j107: [ 25  -9  20 -11  14  -7  -5  -1  13  18   0   8   6  -9   0 -17 -18   7
   5 -13 -22  -7  12  -8   3   2  -3  16 -25   6  -8 -17  -1  -9  -7  -4
 -14   5  -2 -11 -11 -16  -9  42   9  15 -12  21 -12  10  -9  -5  10 -35
 -18   3  27  -7   9  -1]
j692: [ 26 -15  25   3  10 -11   8 -17  12   3  -8   6   3  -8  -3  -6  -4  -6
   4 -26   0  -8  12   6   1  -6   4  13 -35   2 -11 -15  -6  -6 -13   2
 -13  12 -18 -12 -10 -18 -17  21  10  18 -18  14  -5   8 -10  -4  10 -28
  -5   1  30 -22  13   3]
j907: [ 25  -9  20 -11  14  -7  -5 -18   2  18   0   8   1  -9   0 -17 -18   7
   0 -13 -22  -7  12  -8   3   2  -3  16 -25   6  -8 -17  -1  -9  -7  -4
 -14   5   1 -11 -11 -16  -9  42   9  15 -12  30 -16  12 -22 -10  12 -52
  -2  -2  50 -29  17   7]
j635: [ 25  -9  20 -11  14  -7  -5 -18   2  18   0   8   1  -9   0 -17 -18   7
   0 -13 -22  -7  12  -8   3   2  -3  16 -25   6  -8 -17  -1  -9  -7  -4
 -14   5   1 -11 -11 -16  -9  42   9  15 -12  21 -12  10  -9  -5  10 -35
   3   3   2  -7   9  -1]
j666: [ 26 -15  25   3  10 -11   8 -17  12   3  -8   6   3  -8  -3  -6  -4  -6
   4 -26   0  -8  12   6   1   7   4  13 -35   2 -11 -15  -6  -6 -13   2
 -13  12 -18 -12 -10 -18 -17  21  10  18 -18  14  -5   8 -10  -4  10 -28
   0  18  23   3  14 -15]
has: [-5  9] -> no
[ 25  -9  20 -11  14  -7  -5 -18   2  18   0   8   1  -9   0 -17 -18   7
   0 -13 -22  -7  12  -8   3   2  -3  16 -25   6  -8 -17  -1  -9  -7  -4
 -14   5   1 -11 -11 -16  -9  42   9  15 -12  21 -12  10  -9  -5  10 -35
   3   3   2  -7   9  -1] -> j635
[ 26 -15  25   3  10 -11   8 -17  12   3  -8   6   3  -8  -3  -6  -4  -6
   4 -26   0  -8  12   6   1   7   4  13 -35   2 -11 -15  -6  -6 -13   2
 -13  12 -18 -12 -10 -18 -17  21  10  18 -18  14  -5   8 -10  -4  10 -28
   0  18  23   3  14 -15] -> j666

j249: [ 21  -4  21  -7  10 -27  21  -3   6]
j247: [-13   1  -9  -4  42  -4 -32 -20 -24]
j313: [-12  -4 -11  -7  10 -27  -3   6  20]
again j249:  -> [21]
perm: [  6  -3  21 -27  10  -7  21  -4  21] -> j249
again j247:  -> [-4]
[-12  -4 -11  -7  10 -27  -3   6  20] -> j313

j16: [-20  -4 -23  29  25  -4  -2 -20 -21 -40   1  19  23 -15  -3  16 -17 -22
  -6 -25 -23 -22 -21  15 -13   6  24 -19  16 -15 -23  24 -23  12 -19 -21
  -1 -24   1  19   1 -24  28  -7]
j273: [-35  -7 -43 -45  40 -11  -1 -36 -37  18   3  23  32 -24  -5  22 -29 -40
 -11 -45 -42 -39 -37  17 -20   3  39 -36  26 -29 -41  34 -43  22 -33 -37
 -27 -46   3  29   1 -25  29  -7]
j288: [ -6  -9  -5  -3  -7  -2 -10  -6  -6 -10 -10   3   1  -9  -7  -1  -8  -5
  -7  -4  -5  -6  -6   3  -9   2  -7  -3  -7  -4  -5  -1  -4 -10  -7  -6
  -8  -1  -9  -5  -8  -9   2 -10]
j474: [-20  -4 -23 -24  25  -4  -2 -20 -21   9   1  19  23 -15  -3  16 -17 -22
  -6 -25 -23 -22 -21  15 -13   6  24 -19  16 -15 -23  24 -23  12 -19 -21
 -16 -24   1  19   1 -15  22  -5]
j630: [-20  -4 -23  29  25  -4  -2 -20 -21 -40   1  19  23 -15  -3  16 -17 -22
  -6 -25 -23 -22 -21  15 -13   6  24 -19  16 -15 -23  24 -23  12 -19 -21
  -1 -24   1  19   1 -15  22  -5]
has: [-22 -21  14] -> no
perm: [  3  -5  -1  -5   3  -8  -6  -7  -6  -8  -9 -10  -7   2  -4   2   1 -10
  -5  -4  -3  -7  -1 -10  -3  -7  -6  -9  -6  -9  -4  -8 -10 -10  -7  -6
  -1  -5  -7  -2  -9  -9  -5  -6] -> j288

j47: [-20 -20  30 -20  -8]
j792: [ -8 -20  30  19  -6]
j659: [-19  30  19  -8  -6]
perm: [ -6  19  30 -20  -8] -> j792
perm: [ -6 -20  -8  19  30] -> j792
has: [-20  30 -20] -> yes
perm: [ -6  -8 -20  30  19] -> j792
perm: [ -8 -20 -20  30 -20] -> j47
again j47:  -> [-20]

j954: [48 -4 26 30  3]
j216: [49 -4 27 30  4]
j353: [-59  27 -12  18  13]
j656: [ 15 -13  -7 -32  -8]
j664: [ 22 -18  -5 -34 -14]
j312: [-56  24 -10  21  10]
j688: [ 4 -6  4 30  4]
j19: [ 32 -23  -2 -36 -17]
j742: [32  0 19 23  6]
j957: [-55   9 -10  21   9]
j240: [-56  26 -10  21  12]
j185: [ 21 -10  13 -56  26]
again j688:  -> [4]
[ 15 -13  -7 -32  -8] -> j656
perm: [-56 -10  12  21  26] -> j240
again j957:  -> [9]
has: [26 30] -> yes

j583: [  0  -9  -3   2 -15  -9  -3  13  -2   2  11 -10   5   0  26   4  -2   2
   8   4  10   2  13  -7   2  -9  -2  -4   5   6   4  -2  -4   0   2   6
  -6 -12   2   0   1  -4   3   2   0  -6  -3 -14  15   5   6 -20]
j574: [ 16  -9  14  -9   0  11   1  -7  -3   2  -6 -14   8 -17   8 -14  -4   9
  10   8 -13  12  14  -2  -8 -17  13  -5   1   2 -19 -10   5   0   6  12
  -5  -1   2  11   5  -2  13  -4  -3 -10  -3  -3  -1  20  -2  -9]
j925: [  0 -12   6   5  -7  10   2  15   3  -2 -10  -3   2   0   0   2 -15  11
   8  -6  -9  -6  -3  -9   0   4   5  13   4  -4  -9  -2   2  25  -4  -3
  -2   2   5  13   0   6   2 -14   6   1  -4  -2   4   2 -20   2]
[  0  -9  -3   2 -15  -9  -3  13  -2   2  11 -10   5   0  26   4  -2   2
   8   4  10   2  13  -7   2  -9  -2  -4   5   6   4  -2  -4   0   2   6
  -6 -12   2   0   1  -4   3   2   0  -6  -3 -14  15   5   6 -20] -> j583
perm: [-20   6   5  15 -14  -3  -6   0   2   3  -4   1   0   2 -12  -6   6   2
   0  -4  -2   4   6   5  -4  -2  -9   2  -7  13   2  10   4   8   2  -2
   4  26   0   5 -10  11   2  -2  13  -3  -9 -15   2  -3  -9   0] -> j583
perm: [  2 -20   2   4  -2  -4   1   6 -14   2   6   0  13   5   2  -2  -3  -4
  25   2  -2  -9  -4   4  13   5   4   0  -9  -3  -6  -9  -6   8  11 -15
   2   0   0   2  -3 -10  -2   3  15   2  10  -7   5   6 -12   0] -> j925
has: [ 1 -7] -> yes
has: [  3 -19] -> no

j135: [-26 -11  27  12  12  12 -48 -28 -25  -8]
j804: [-32 -10  25  15  14  11 -49 -31 -22  -6]
j152: [-28  12  12 -11 -26 -25 -48  -8  12  28]
j74: [ 12 -21  -8  -4   2 -11  16   2  -6   4]
j300: [ 25  -3  23  -9  31 -15   1 -11  -8  -7]
j290: [ 27  -4  22 -10  31 -18   2 -12  -6  -8]
j376: [ 23   4  27 -10  32 -12 -11 -15  -8 -13]
j323: [-30 -10  27  14  13  12 -49 -30 -23  -4]
j4: [-29 -10  27  14  13  12 -47 -31 -26  -7]
j297: [ 27  -3  24  -8  32 -17  -1 -11  -7  -8]
j327: [ -6 -11   4  16   2  -8  12   1 -21  -4]
perm: [ -7 -26 -31 -47  12  13  14  27 -10 -29] -> j4
perm: [ -8 -25 -28 -48  12  12  12  27 -11 -26] -> j135
perm: [ -8  16  12   2  -4 -21   2 -11   4  -6] -> j74
has: [-28 -25  -8] -> yes

j703: [-31 -21  -4  42  12]
j853: [  5 -30 -19   5  46]
j754: [-29 -18  10  45  -8]
j735: [ 19 -30 -22  -6  40]
again j853:  -> [5]
perm: [-30 -22  40  -6  19] -> j735
[  5 -30 -19   5  46] -> j853

j277: [  0 -14   8  -1  -1  -9  -5 -18   0 -27  -6 -15 -17 -10 -21  -4 -10 -14
 -15 -18 -13 -14  10   6  19   7 -13  -4   3 -25 -19   9  -7  34   7 -12
  -3  29   0  20  12  10   3  -9  -8  11   5   3  -8 -15  -2  -5 -25   7
  -3   2  21  25 -21]
j371: [ -2  11  17   4  17  15  -7   9 -16  18   0  11  14  12  21   8  17  12
  -4  18   8   3  -9  -2 -12  -3   9  -1  -5  23   8 -12  14 -24   7   6
   5 -21  -7 -19 -13 -24 -11   5  -5  -2  -9   9  -6  17  15   4  18   2
 -20  13 -13  -1   7]
j282: [  7  12 -12  15 -19   7  -5  -9 -11   9   0 -20   8  11 -24  18 -16   4
  21   5  23  -7   2  11  15   8   7  17 -13  14  -9   6  -1  -3  -7   8
  13  -6   3  17  -1   9  14  17  12 -24   4 -13  -5 -21   9   5  16 -12
  -2  -2  18  -2  -4]
j712: [ 18  -7  -4  -1  17   9 -24  16  -2 -13 -12   8   9   7 -16   7  15   9
  -2  -5   8 -24  23  -7  -6  11 -12   5  -5  13  12  -9 -20 -11   5  17
  18  -2   0   8  11   4   6 -19  -2  15  21  -3  14   3 -21   4  14  -9
   2   7  12 -13  17]
has: [ 7 34] -> no
perm: [  4   6  17   0  18 -19   9  -1  -9  17  17   7  23  12   9   8  -2  14
   5   2   4  17  -2 -21 -12  -4 -24   7  21 -12  -6   8  -5  -7  11  -2
 -16  13  12 -13 -20  11  15   9 -13  -1  -3  15  -5 -24   5 -11  -7   8
  18  14  -9  18   3] -> j371
perm: [-24 -24 -21 -20 -19 -16 -13 -13 -12 -12 -11  -9  -9  -7  -7  -6  -5  -5
  -4  -3  -2  -2  -2  -1  -1   0   2   3   4   4   5   5   6   7   7   7
   8   8   8   9   9   9  11  11  12  12  13  14  14  15  15  16  17  17
  17  18  18  21  23] -> j282
has: [  3 -25 -19   9  -6] -> no
[ 18  -7  -4  -1  17   9 -24  16  -2 -13 -12   8   9   7 -16   7  15   9
  -2  -5   8 -24  23  -7  -6  11 -12   5  -5  13  12  -9 -20 -11   5  17
  18  -2   0   8  11   4   6 -19  -2  15  21  -3  14   3 -21   4  14  -9
   2   7  12 -13  17] -> j712
[  0 -14   8  -1  -1  -9  -5 -18   0 -27  -6 -15 -17 -10 -21  -4 -10 -14
 -15 -18 -13 -14  10   6  19   7 -13  -4   3 -25 -19   9  -7  34   7 -12
  -3  29   0  20  12  10   3  -9  -8  11   5   3  -8 -15  -2  -5 -25   7
  -3   2  21  25 -21] -> j277
has: [-11 -24] -> no

j77: [ 17   6 -13  -5  17  -8  -2  24  -5  -8 -11  -8  17  -3  27]
j965: [ 55  34 -29  42  46  52  55  46 -28 -25  22 -24 -24 -23  44]
j108: [  9  28 -23 -21 -12   8  -6  23  17 -22   6  13   8 -19  32]
j509: [-24 -29  45  55  42 -24  44  34 -28  52 -23 -25  46  55  22]
[  9  28 -23 -21 -12   8  -6  23  17 -22   6  13   8 -19  32] -> j108
perm: [ 34 -28  52 -23 -25  46  55  22 -24 -29  45  55  42 -24  44] -> j509
has: [ 55  42 -24  44  34] -> yes

j532: [ 21  52 -12   5  25 -10  -9   0  20  -9  53  56  35  19 -24  27 -15  38
 -46  12  -7  30 -10 -24  -3  50  30  15  16  13 -14  40 -14 -14 -28   4
 -58 -30  13  -2 -13  31   9 -20  19]
j733: [ 14  35  -8   4  19  -8  -6  -2  16  -6  36  40  25  15 -14  20 -11  25
 -32   9  -7  23  -8 -18  -3  35  19  12  11   7  -7  26  -8 -12 -18   3
 -38 -20   7   0  -9  21   7 -14  15]
j87: [ 17  42 -10   5  21  -8  -7  -1  17  -6  43  46  29  16 -18  23 -13  30
 -37  10  -7  26  -9 -20  -3  41  23  13  13   9 -10  31 -10 -14 -21   4
 -45 -24   9  -1 -11  25   8 -16  17]
j315: [ 15  37  -9   4  20  -8  -6  -2  16  -6  38  42  26  15 -15  21 -12  27
 -33   9  -7  24  -8 -19  -3  37  20  13  11   7  -8  28  -9 -12 -19   3
 -40 -21   8  -1 -10  22   7 -15  16]
j893: [ 13  33  -7   4  19  -8  -6  -2  15  -5  34  39  24  15 -13  19 -11  23
 -30   8  -7  23  -8 -18  -3  33  18  12  10   7  -6  24  -7 -11 -17   3
 -36 -19   6   0  -9  20   7 -14  15]
j206: [ 20  49 -12   5  24  -9  -8   0  20  -8  50  53  33  18 -23  26 -14  36
 -43  11  -7  29 -10 -23  -3  48  28  15  15  12 -13  38 -13 -15 -26   4
 -55 -28  12  -2 -13  30   9 -19  19]
j856: [ 18  44 -11   5  22  -8  -7  -1  18  -7  45  48  30  17 -19  24 -13  32
 -39  10  -8  27  -9 -21  -3  43  24  14  13  10 -11  33 -11 -14 -22   4
 -48 -25  10  -1 -12  27   8 -17  17]
j234: [ 16  39 -10   5  20  -8  -6  -2  17  -6  41  44  28  16 -16  22 -12  28
 -35   9  -7  25  -9 -20  -3  39  21  13  12   8  -9  30  -9 -13 -20   3
 -43 -23   8  -1 -11  24   7 -15  16]
j802: [ 19  46 -11   5  23  -9  -8  -1  19  -7  48  51  32  17 -21  25 -14  34
 -41  11  -7  28 -10 -22  -3  45  26  14  14  11 -13  36 -12 -14 -24   4
 -51 -27  11  -1 -12  28   8 -18  18]
has: [-11  20 -14  15] -> no
perm: [ 12 -14  40   7 -14 -38  19  25  16 -32  35   7   7  -2  21  -8  15  -7
  20 -18  -8  -7   9 -12  25  26  35  -8 -18  36  14   4  -6  -3  11  15
  -9 -20  19   3 -11   0  -8  -6  23] -> j733
has: [-10 -23] -> yes

j81: [ 14 -14 -11 -15 -18   5   2  33   8 -14 -19 -19  25  -9 -11 -13  -2  12
  34  -3   4  28  27  -8]
j222: [ 14 -14 -11 -15 -18   5   2  33   8 -14  -1 -19  25  -9 -11 -13  -2  12
  34  -3   5  -3 -29 -13]
j54: [ 12  -7  -5  15  11   1 -15 -42 -15  16  28  17  -7   8  16 -19  -2  -4
 -14  -4  -6 -16  27  16]
j539: [ 12  -9   4   3  28 -31  -3   4   7 -22  27  13  -8  -6   4 -31  23  21
 -14   6   3   2  25  -3]
j463: [ 10 -19   1 -18  15 -16  19  32  16 -28  11   6  13 -11   1 -11  25  14
   8  -2   7  25  11 -15]
j829: [  6 -22  -6 -11   1  24  23 -17  -6  14   9  23  18   5  25  15   5 -23
   5 -19  -2  24  26   3]
j475: [ 14 -14 -11 -15 -18   5   2  33   8 -14  -1 -19  25  -9 -11 -13  -2  12
  34  -3   4  17   3  -3]
[ 14 -14 -11 -15 -18   5   2  33   8 -14  -1 -19  25  -9 -11 -13  -2  12
  34  -3   5  -3 -29 -13] -> j222
perm: [-13  14 -14 -11 -15 -18   5   2  33   8 -14  -1 -19  25  -9 -11 -13  -2
  12  34  -3   5  -3 -29] -> j222

j354: [-30 -35  10  11 -34  -2 -23  13   0 -32   5 -34 -36 -19 -35  -4  13 -36
  10]
j595: [ -7   9 -33 -32  31  22   1 -26  19  -1 -37  32  19  37  30  25 -27  25
 -32]
j696: [  9 -33  37 -32  19   2  30  25  31  22  -1  32 -37 -32 -26  25 -27  -7
  19]
j109: [-34 -36  -2 -32  -4 -35  11 -30 -34 -23 -36  13   5 -35   0  10  11  13
 -19]
j226: [ -7   9 -33 -32  31  22 -19 -26  19 -33 -37  32  19  37  30  25 -27  25
 -32]
[-30 -35  10  11 -34  -2 -23  13   0 -32   5 -34 -36 -19 -35  -4  13 -36
  10] -> j354
perm: [-27  25 -32  -7   9 -33 -32  31  22   1 -26  19  -1 -37  32  19  37  30
  25] -> j595
perm: [-19  13  11  10   0 -35   5  13 -36 -23 -34 -30  11 -35  -4 -32  -2 -36
 -34] -> j109
has: [19 37] -> yes
perm: [ 10 -36  13  -4 -35 -19 -36 -34   5 -32   0  13 -23  -2 -34  11  10 -35
 -30] -> j354

j767: [ 40 -30  20   4]
j863: [  4 -29  20  40]
j834: [ 10 -16  24  -4]
[ 40 -30  20   4] -> j767
perm: [-29   4  20  40] -> j863

j88: [  2  -2   2  23 -30   3   2]
j717: [15  8 15  2 11 18 11]
j751: [17 -5 33 20  0 11  0]
j78: [  6 -26  29   5  -4   2 -15]
j385: [ 22   1 -10  27  -5   1  -4]
j977: [  0  -8 -15  -8  42   5  14]
j399: [15 11 15  8  2 18 12]
again j977:  -> [-8]
has: [ -2   2  23 -30] -> yes
again j88:  -> [2]
perm: [12 18  2  8 15 11 15] -> j399

j862: [ -5  -5   1  30  14 -30]
j186: [-36  22 -16  -8   4 -12]
j65: [ 13  41 -32 -11  26   9]
j726: [ 17  13 -43  -9   5 -21]
j493: [ -6  30 -30  -5   1  14]
j985: [ -1  48 -26 -16   5  -6]
j866: [-46  10  22 -11  22  22]
has: [-32  41] -> no
perm: [-30  14  30   1  -5  -5] -> j862
again j866:  -> [22]
has: [ 30 -30] -> yes
has: [ 41 -32 -11  26   9] -> yes
perm: [ 14   1  -5 -30  30  -6] -> j493

j22: [  3   5 -26  -1  -1  17  18  14 -19 -19  18  11  18 -18 -35 -17  -7   4
   8 -14  19  -9   3]
j154: [-11  -9   7  -3  22  -1  -1 -11 -14   9   1  12  -9 -38  18  30   8 -10
  -8  -1 -26 -14 -37]
j375: [  1  12 -12  -7  -8  18   1  11  -5 -28  -1  19   0  -6 -30 -16  22  16
  15 -15  18  12  17]
j996: [ -2  10  -8  -6 -11  16   1   8  -4 -29  -4  20  -3  -5 -26 -17  25  19
  15 -11  15  17  17]
j976: [  3  12 -15  -7  -6  19   2  14  -6 -26   1  19   4  -8 -34 -15  17  12
  14 -18  20   7 -37]
j774: [  1   0 -26   2   0  14  27  11 -26 -15  24   9  20 -23 -30 -20 -16   3
   6  -7  13 -12  -5]
j753: [  1   0 -26   2   0  14  27  11 -26 -15  24   9  20 -23 -30 -20 -16   3
   6  -8  13 -12  -5]
j467: [ -4  10  -7  -6 -11  15   1   6  -5 -30  -4  20  -4  -4 -24 -18  25  20
  15  -9  14  18  17]
j576: [ 19  12 -17  -2   4   4  -8  14 -17  -1 -26 -36 -20  18   3  17 -14 -18
  17   6   9  -6  17]
j437: [  4  10 -21  -5  -3  19   8  16 -11 -24   8  16  12 -13 -37 -15   6   7
  11 -18  22  -2  12]
j83: [  3  12 -16  -7  -5  19   2  14  -7 -26   2  18   5  -9 -34 -14  16  12
  14 -18  21   6  16]
j195: [  3   6 -26  -2  -1  18  17  14 -18 -20  17  12  17 -17 -36 -17  -6   4
   9 -14  20  -8   4]
perm: [ 15  -9  14  -4 -18  20  20  10  -6   1 -11 -24   6 -30  17  -4  15  -4
  -4  25  -5  18  -7] -> j467
perm: [ 17 -17   3 -20  -2   4  17  12 -18  17 -17 -36 -14   4   6  -1   9  14
  20 -26  -8  18  -6] -> j195
has: [ 16 -11  -6  -8] -> no

j803: [11 -5 11 26]
j150: [11 29 19 26]
j584: [-34 -27  51 -17]
j220: [-2 -2 -7 -7]
j441: [  5  36 -44  -2]
j496: [  0   5 -17  -4]
j346: [ -7   8 -22  40]
again j803:  -> [11]
has: [11 -5 11] -> yes

j723: [ 12 -20  36 -25 -20  28 -28  -6 -20  11   1]
j389: [ 12 -33  36 -25 -20  28 -28  -6   8  11  20]
j208: [ 13  -2   5 -52  28 -12  29   8 -17  29  21]
perm: [  8 -17  29  21  13  -2   5 -52  28 -12  29] -> j208
has: [-28  -6   8  11  20] -> yes
perm: [-25 -20  28 -28  -6   8  11  20  12 -33  36] -> j389
has: [ 29 -12] -> no
again j208:  -> [29]
again j723:  -> [-20]

